Look-ups in named tables: a row name and a column name give one cell, copied from the table.

pil:
|  | sugavo | ris | vek | veka |
|---|---|---|---|---|
| nug | 1.0 | 2.5 | 4.3 | 8.2 |
| rala | 3.3 | 5.0 | 8.3 | 3.2 |
| zerum | 5.7 | 3.0 | 7.0 | 3.5 |

sugavo of zerum: 5.7
vek of nug: 4.3
vek of zerum: 7.0
veka of nug: 8.2
veka of rala: 3.2
ris of zerum: 3.0
sugavo of nug: 1.0
ris of nug: 2.5
sugavo of rala: 3.3
veka of zerum: 3.5
vek of rala: 8.3
ris of rala: 5.0
Which row has the largest veka? nug

Table gotun
|  | zimeve | safo | taf | nim | biliv | rabo | rimuga | lirupos |
|---|---|---|---|---|---|---|---|---|
| vuse | 2.073 | -0.396 | 5.064 | -0.830 | 0.847 | -0.475 | 3.495 | 5.378 |
| gusamag | 3.843 | 0.602 | 5.649 | 2.541 | -0.412 | -0.775 | -0.805 | 6.692 |
| namenug | 2.254 | 4.562 | 4.747 | -6.081 | 2.589 | 4.532 | -0.291 | -0.726 |
| sava | -4.978 | 4.327 | 0.018 | 1.948 | 3.982 | 1.395 | -2.905 | 0.955 |
| dopu | 1.904 | 0.151 | 2.782 | 1.262 | -0.002 | -1.645 | 2.534 | 4.278 |
| tad | -2.665 | 2.431 | 0.555 | 3.154 | 2.634 | 0.891 | -1.900 | 2.061 |
| kozimi | -0.911 | 3.275 | 0.674 | 0.459 | 1.783 | 0.432 | -0.478 | 0.718 |
| nogo | -0.446 | 1.984 | -2.081 | 0.033 | 2.360 | 4.229 | 0.270 | -4.068 |
| mik | 3.341 | -1.679 | 0.368 | 2.949 | -0.512 | 0.698 | 2.647 | 1.251 |
| fel | 3.678 | 0.763 | 4.663 | -0.300 | 0.611 | 1.939 | 0.376 | 3.217 |
| ras | -4.533 | 3.591 | -0.155 | -4.061 | 4.555 | 2.340 | 2.685 | -1.916 |
| rure | -1.081 | 0.519 | 5.880 | -1.140 | 2.443 | -1.151 | 3.070 | 7.094 |
| zovaz | -0.197 | 1.949 | 1.075 | 0.569 | 1.510 | 0.468 | 0.724 | 1.291 |

rure, biliv: 2.443
fel, taf: 4.663
vuse, lirupos: 5.378
gusamag, rabo: -0.775
nogo, rimuga: 0.270
ras, taf: -0.155
namenug, rabo: 4.532
namenug, rimuga: -0.291
ras, lirupos: -1.916
nogo, rabo: 4.229
dopu, taf: 2.782

